(in the rows, 128 means zero)
Named moves, each a turn or a mirror, and the order they were made in; the first pair answered
move C:
[ 87 121 118 146  94  80 125 140 150  89 109 131 138  78 113 141 104 115
  81 116  73 133  95 204 180 200  89 167 130 154  93  78 162  52 149 113
 118  90]  ->  [154 129  89 147 104  51 147 144  60 105 161 142 168 100  88 179  65 197
  62 147 160 170 124 171 158 141 135 155 165 124 101 127 140  98  95 137
 124 177]
[142 146 122 128 152 131  89 140 117 115 165 163 119 151 163  86 134 160
 130 127 121 124 103 133 125 132 119 141 117  96 132 140  91 137 103 107
 132 157]  ->  [128 144 129 126 150 138  84 141 136 112 155 162 111 145 168  77 142 140
 132 121 103 116  97 140 131 145 108 144 110 102 129 130  96 127 115 101
 131 139]
[144 124 104 120 119 127 144 140 107 131 134 121 126 121 116 148 120 128
 122 130 142 133 142 124 128 116 158 126 132 129 120 128 131 133 125 130
 128 119]  ->  [126 122 112 120 118 136 137 136 133 125 121 118 117 116 123 137 130 105
 125 123 118 124 132 132 133 133 146 129 122 139 118 114 139 120 138 122
 125  95]
move X:
[ 85  96 111 138  86 144  72 112 149 146  37 117 151 124 121 128 122  77
 141 101 137 124 110 162  99  93 126 175 119 146 123 120 152  77 136 128
 160  75]  ->  [ 94  93  99 150 105 131  55 110 136 143  41 137 156 113 126 115 115  97
 136 115 128 113  99 170 102 107 107 177 118 141 127 121 140  65 123 132
 159  76]
[124 129 126 126 114 147 132 133 146 126 134 121 112 130 127 142 136 112
 129 107 134 123 116 124 114 123 136 136 126 119 129 120 138 131 144 120
 126 134]  ->  [133 129 112 139 134 132 109 130 133 121 141 142 120 117 132 127 130 134
 123 121 124 113 107 135 119 138 113 139 126 112 133 122 123 117 128 124
 125 132]
[ 87 107 133 134 103 109 117 118 143 102  97 110 114  84 115 146 163  71
  97 128  72 138 114 168 160 132 138 160 148 149 133  90 177  75 162 122
 161  97]  ->  [ 92 106 123 142 116 100 104 117 135  99 102 123 120  77 119 136 160  84
  93 136  65 131 105 174 161 141 125 161 149 146 136  92 167  66 152 123
 160  95]
move F:
[124 120 138 125 100 120 136 120 132 114 112 115 131 129 125 146 122  91
 114 136 142 152 147 137 142  89 156 140 123 145 111 113 171 120 135 122
 157 138]  ->  [138 138 155 118 111 140 162 122 141 137 130 124 134 160 134 130 127 109
 147 128 164 143 146 107 122 103 150 121 113 132 105 139 132 166 125 124
 132 158]
[117 155 108 130 148 141 138 116 139 144 168 135 134  94 117 111 133 123
 144 131 144 135  93 143 146 149 133 118 135 109 162 130 107 143 151 144
  95 104]  ->  [111 148 100 134 143 132 126 112 135 136 160 133 133  78 113 117 132 115
 128 136 135 139  94 157 155 144 134 127 139 114 165 120 125 123 155 143
 107  94]
[ 86 161  95  80 129  93 115 166 117 103 100 100  98 131 114 151 150 139
  82 132 127 161  75 152 119 127 155 126 142 178 134 128 142 113 143  93
 130 130]  ->  [ 96 173 108  70 125 108 141 169 117 119 112  96 100 157 113 153 150 150
 101 123 152 164  83 129 105 119 168 113 141 172 130 145 125 149 141  96
 118 149]

(two moves a pair)
[132 120 104 132 121 123  99 105 138  80  86 132 120 113  78 154 129 110
 109 148 106 169 173 136 148  83 123 160 126  93 113 115 154  67 123 123
 159 152]  ->  [107 131 141 117 107 165 130 108 191  94  75 114 104 141  93 140 153  76
 149 117  99 159 171 115 139 102 122 147 106 100 105 115 146  99 149 114
 137 135]	F, C
[140 118 104 153 122 125 132 129 121 131 125 157 126 126 139 143 109 137
 134 137 141 151 139 136  99 126 125 140 153 132 103 138 139 100 115 132
 118 119]  ->  [123 118 114 152 118 137 132 129 146 131 115 150 118 125 145 134 121 118
 143 126 123 143 133 138 100 141 117 140 142 137 100 128 140  96 128 124
 113  99]	F, C
[109 161 136 129 130 162 107  75 136 146 140 120 126 143  80 164 110  61
 103  88 119 117 154 100 120 186 171 142 119 148 135 109 121 105 152 132
 157 129]  ->  [127 169 136 126 135 165 119  77 122 157 157 127 133 157  78 166 104  84
 112  91 144 122 160  85 112 180 179 135 124 138 134 127 104 129 138 138
 149 153]	F, C
[ 74 114 177 117 144 121  80  84 104 146 140  77 144 150  96 135 123  93
  53 177 103  93  97 126 176 115 147 196 107  66 129  95 177 100 162 117
 161 111]  ->  [ 72 126 201 100 125 148 115  88 122 161 143  60 139 180  94 144 132  80
  75 158 127 103 109 100 164 103 170 183 103  67 123 107 177 138 174 117
 151 121]	F, C
[139 143 137 132 125 122 119 125 137 145 136 121 130 132 134 113 140 143
 130 117 147 122 119 121 118 131 112 139 132 105 114 135 102 144 136 135
 130 122]  ->  [125 139 142 125 107 126 124 124 148 140 123 104 123 128 130 125 144 118
 125 109 140 130 126 127 123 120 125 142 134 116 114 124 126 136 151 130
 138 108]	F, X
[124 143 146 114 126 135 143 135 118 148 152 114 126 147 120 131 123 139
 146 119 147 147 137 111 129 117 143 118 125 119 112 140 117 165 130 136
 128 139]  ->  [114 146 154 115 131 143 140 135 141 149 144 117 121 147 130 114 134 129
 156 112 129 132 125 115 132 140 127 117 115 121 111 137 109 161 136 131
 120 123]	F, X
[124 157 159 101 139 149 130 142  97 162 170 156 141 163 161 104 115 100
 114 100 134 111 112  97 104  81  96 138  91 139  87 143  42  88 145 130
  97 141]  ->  [111 148 149 109 143 138 105 140 103 147 155 160 136 139 163  95 117  87
  98 106 105 102 102 119 118  94  79 151  89 148  89 126  56  52 149 125
 107 118]	X, F
[158 137 123 104 142  70 104 135 151 114 105 121 139  98 154 102  90 154
  97 152 102 158 129 152 148 118 113 117 108 114 140 110 111  89 111 134
 137 115]  ->  [169 148 140  84 123  90 148 140 146 136 122 101 141 137 147 125  89 157
 118 140 149 180 152 119 130  87 151 101 114 109 137 134 104 140 111 139
 130 147]	F, F
[160 137 201 156 142 133 176 153 117 128 179 153 129 120 172 104 124 174
 146  93 183 147 124  62 144 126 119  90 110 131 108 123  76 118 124 124
  98 111]  ->  [137 107 171 169 126  97 130 146 105  87 146 144 124  66 161 123 115 143
  92 110 140 159 122 114 176 111 121 123 124 151 118  80 137  36 139 120
 141  72]	F, F
[114 148 155 107  84 160 181 144 150 135 147  85 101 140 108 182 140  64
 134  99 145 163 150 100 110  72 170 144 129 143 115 111 170 144 149 138
 145 165]  ->  [111 160 151 141 159 156 126 138 183 133 149 154 104 116 148  84 156  98
 162 109  71  85  87 118 111 183  61 142  95 128 113 108  91 116 129 131
 106 127]	F, F
[140 121 133 122 105 128 132 133 137 123 133 107 112 129 119 143 131 113
 124 124 136 152 132 132 126 107 150 133 145 138 137 116 138 119 130 134
 142 122]  ->  [159 130 127 133 138 122 120 133 129 129 151 139 121 131 130 114 128 149
 136 132 133 130 115 124 117 135 119 125 139 121 136 130  97 128 106 138
 123 132]	F, X
[111 164 152 140 141 149 157 126 172 130 130  94 127 127 151  93 142 114
 153 124 110 123 125 116 104 164 104 111 109 127 129 113  83 170 156 127
  76 140]  ->  [141 167 137 145 151 132 159 126 133 134 151 107 143 130 142 105 123 152
 143 144 140 134 132 107  96 146 115 107 123 113 132 133  68 184 129 138
  79 174]	C, X
[110 131 136 160 147 109 101 102  75  88 112  93 124  28 118 108 144  84
  86 126  64 157 116 185 151 130 160 163 123 124 151  72 182 106 124 146
 160  88]  ->  [144 174 184 127 147 167 190 113  85 149 161  86 132 120 126 103 152 125
 164  96 152 159 136  99  99 122 190 111 112  93 136 137 106 243 109 155
 107 157]	F, F
[105  99 125 140 117 111 100  92 144 112  90  96  80 126 147 139 136  82
 143 114 113 119 150 124 130 118 129 132 178 103  98 102 135 137 157 143
 177  94]  ->  [118 116 140 132 129 129 125  94 156 135 109 104  83 155 156 121 144 103
 176 103 135 108 146  93 110 132 122 114 169  90  93 125  95 182 149 145
 151 114]	F, F
[136 132  77 142  94 102 161 110 177  81 129  70  91 133 117 161 128 150
 152 141 101 115 118 142 125 116 168  81 121 145 139 138 143  80  67 119
 125 106]  ->  [143 145  88 141 107 113 172 111 185  96 141  83  94 151 126 142 133 165
 177 134 108 102 109 124 113 134 156  69 113 135 136 151 113 106  59 120
 104 115]	F, F
[125  94  95 122 110 129 121 129 123 137 124 139 155 104 109 136 123 138
 111 143 110 117 106 142 123 139 101 155 137 135 145 124 132  73 126 140
 126 118]  ->  [136 108 114 104  96 150 164 134 122 160 142 125 156 142 103 153 123 146
 135 130 155 131 125 105 104 116 134 138 138 126 139 147 119 128 123 145
 114 151]	F, F
[150 145 119 107 122 121 120 132 108 129 147 160 133 135 132 144  95 156
 126 163 160 143 138 134 138 107 124 126 168  98 104 104 109 118  86 172
 136 133]  ->  [116 144 134 108 124 139 105 128 158 122 121 159 116 123 147 115 117 115
 140 148 109 116 116 152 150 148  93 134 146 112 100  79 113  94 111 155
 127  85]	F, C
[181 143 152 129  86 124 216 125 164 135 139  87  78 177 114 143 161 142
 188  83 131 122 129  89 131 105 129  59  90  77 156 126 166 156  92  72
  67 120]  ->  [193 139 121 162 139  90 155 120 149 119 143 138  90 138 130  97 153 182
 172 113  84  83  93 121 145 158  64  69  86  66 163 120 133 108  63  74
  62 102]	X, C
[139 117 105 135 124 103 109 123  97 109 140 125 138 118 106 160 109 129
  93 145 140 149 135 145 140 101 151 145 150 124 137 112 153 102 116 131
 152 141]  ->  [155 143 126 135 155 127 127 127 115 138 165 150 143 153 125 120 121 163
 140 135 152 119 119 110 118 141 124 120 132 104 130 142  89 155 102 131
 111 159]	F, F
[174 107 111 127 130 129 100 150 112  99 156 148 108 106 116 120 135 132
 113 154 140 144 167 136 143 117 156  82 148  91  99 134 105 128  90 142
 140 142]  ->  [170 117 130 119 131 152 119 152 135 113 158 146 105 125 125 106 146 128
 141 139 143 134 162 121 132 132 151  71 138  89  93 142  85 156  95 138
 121 141]	X, F
[105 117 130 121 115 138 131 129 148 113  91 123 104 120 125 130 148 108
 119 130 113 138 125 148 133 125 133 141 125 142 124 105 152  94 154 113
 133 105]  ->  [123 126 137 110 103 147 160 134 130 130 108 114 110 145 115 149 139 124
 128 128 157 158 143 124 119  98 163 128 133 133 122 127 147 132 145 121
 130 138]	F, C
[152 115  74 175  80 149 165 124 107  86 109  78 125 139 120 124 143 110
 128 155 138 178 161 120 107  78 209 173 130 138 114 150 135 166  98 160
 154  80]  ->  [139 109  59 199 116 131 112 116 124  69  95 113 124 103 138  78 149 114
 122 167  78 139 123 153 120 135 146 185 115 140 118 131 118 116  94 155
 148  39]	X, C
[155 121 137 150 138 124 121 104  99 122 147 162 165 141 108 113 124 156
 109 142 159 129 127 126 113 123 122 135 150 112 133 147 134 126  75 135
 138 164]  ->  [103 119 173 129 102 162 140 104 169 121 110 124 137 146 118 111 158  78
 130 104 124 126 127 131 122 133 129 137 130 139 124 118 167 120 125 118
 135 114]	X, C
[102 103 184 118 134 168 111 109 206 120  94 133 109 124 114  33 146  97
 103 144  62  48 130 134 158 168  81 102  95 149 129 111 121 128 154 134
 121  66]  ->  [107  95 194  87  71 177 164 117 180 126  95  72 106 152  77 111 135  69
  86 134 132 115 186 114 152  73 176 100 124 159 131 119 182 161 170 138
 153 104]	F, F
[125 114 129 122 146 112  96 143 140 112 131 140 107 114 126  95 130 152
 153 151 112 116  95 157 119 141 106 147 112 119 136 162 133 114 127 128
 111 107]  ->  [130 105 116 117 125 101 101 144 114 103 129 123 109 111 109 131 120 148
 128 157 134 146 115 162 122  98 141 155 130 124 139 161 166 108 129 131
 134 122]	F, C
